(in the rows, 128 means zero)
One turn moves every row onto another: examples first, then more rows asked:
Dasek: [116 111 149 111 120 154 134 117 163 126 121 125 143 153 154 145 111 149
 122 113 133 178 134 121 166  89 119 146 129 166 104 143 126 143 132 114
 122 118 141 161 123 149 199 130 155 139 108 140]
pekos: [110 113 111 115 123 132 134 118 135 121  82 144 171 143 164 141 119 142
 125 128 125 137 135 141 113 160 126 146 138 148 126 117 108 133 130 121
 120 154  80 162 124 141 165 134 145 119 124 137]
zipep: [136 103 154 141 134 162 104 138 141  89 103 120 144 145 192 143  86 126
 114 137 116 163 136 135 119 102 129 128 129 135 129 159 142 164 162 116
 118 124 171 158 109 147 166 100 167 110 125 152]
zubov: [101  96 121 138 119 132 125 132 135 108 104 118 171 125 127 148 140 117
 127 107 106 162 115 149 143 149 124 137 147 154 148 115 141 104 129 134
 120 155 144 129 113 126 161 147 135 134 104 138]
rusum: [123 175 129 153 137 144 125 117 138 134 102 143 174 136 159 131 119 130
 111 138 118 155 120 121 122 108 133 132 140 145 124 133 138  81 134 123
 116 118  70 137 123 148 150 133 149 130 107 143]
zuki: [122 100  95 122 133 143 132 123 130 129  93 155 157 144 177 139 127 142
 118 149 129 131 119 121 116 162 139 134 150 134 134 117 127 144 138 112
 129 149  83 161 113 137 176 129 147  96 127 136]
ribo: [123 154 106 150 154 154 139 124 134 141 123 143 163 136 178 129 113 136
 109 163 116 154 113 108 130 107 146 145 147 138 119 124 135  94 140 111
 116 101  82 129 105 139 140 126 162 112 105 135]
tuto: [127 162 147 147 122 131 118 113 143 124 118 144 156 140 184 136 119 120
 112 115 103 189 117 135 159  87 118 114 195 146 129 117 137 133 128 101
 130 143 156 133 132 165 137 136 155 119 115 147]
nin: [143 109 147 148 135 144 114 137 136 139 129 138 140 125 179 140 115 126
 104 137 112 118  87 132 102 114 165 122 114 139 125 138 135 109 143 128
 135 159 167 143 125 147 113 119 146 112  99 147]
zizo: [130 116 157 153 116 155  99 128 136  92 103 117 146 150 180 131 108 114
 122 123 107 172 131 118 107  96 113 121 123 146 147 136 134 174 141 112
 117 123 164 153 118 152 153 125 153 104 141 145]
suv: [117  79  95 141 136 150 133 141 136 115 121 143 152 122 140 155 125 125
 117 131 111 158 115 130 159 163 150 133 153 133 125 116 151 104 134 143
 126 136 155 128 104 132 173 124 150 116 104 135]
pip: [112 110 158 129 115 150 120 118 138 124 125 137 143 155 149 138 137 128
 121 131 130 171 106  95 150  88 121 139 138 156 127 131 148 168 136 101
 133 127 133 156 133 151 209 142 134 116 115 139]
buro: [115 160 130 148 157 131 119 130 131 138 109 144 170 127 163 133 112 143
 112 160 126 158 102 121 115  95 150 158 152 132 125 127 129 115 149 119
 116 129  69 141 126 139 144 118 141 109 102 144]
fakil: [120 144 134 131 131 148 144 121 139 118 115 147 161 150 189 141 116 133
 108 133 113 177 111 128 178  87 117 128 204 146 124 139 148 127 152 104
 124 130 166 143 119 152 129 127 171 116 107 142]
ver: [137 109 145 147 123 144 118 132 135 134 112 137 146 143 170 132 132 129
 112 123 111 126  93 117 105 100 146 117 110 153 133 136 136 101 140 136
 137 159 160 143 133 150 101 142 135 119 104 140]
Sug: [117 105 105 122 129 144 137 112 131 123 102 142 167 144 181 139 118 131
 115 143 118 123 141 144 121 173 127 131 145 137 119 116 125 117 132 104
 131 141  90 148 110 144 179 127 156 121 114 137]
Noza: [134 105 141 137 132 151 135 133 139 130 119 137 146 141 176 139 117 131
 107 130 111 118 101 129 118 110 149 130 111 152 116 142 131  92 145 138
 132 144 171 144 126 148  99 126 151 127  93 136]
Pap: [119 112 155 129 129 155 119 115 147 133 148 111 153 132 174 142 114 129
 115 137 125 164 113 131 152 102 132 139 136 150 122 140 139 160 137  77
 124 124 144 151 107 139 219 125 167 125 104 147]
Sase: [124  90 105 141 137 127 113 144 149 132 107 126 152 112 136 154 127 141
 119 115 119 180  93 136 135 141 156 140 152 141 148 112 134 138 133 140
 118 165 141 145 109 121 162 129 130 103 121 146]
Zam: [117  92 149 140 130 163 117 130 140  77  98 117 145 161 186 139  96 129
 118 128 108 164 157 121 126  92 104 133 129 150 122 140 133 151 157 116
 128 113 168 138 118 151 142 120 153 117 116 137]
funu: [126 158 149 129 125 133 126 126 142 122 122 154 159 129 177 148 104 120
 110 133 113 185  97 145 164  95 138 136 196 136 122 130 135 148 142 111
 114 137 160 153 129 162 139 109 171 107 117 150]

ver goes to nin
zipep goes to Zam
buro goes to ribo
And these:
zuki goes to Sug
Sase goes to suv
pip goes to Pap
tuto goes to funu

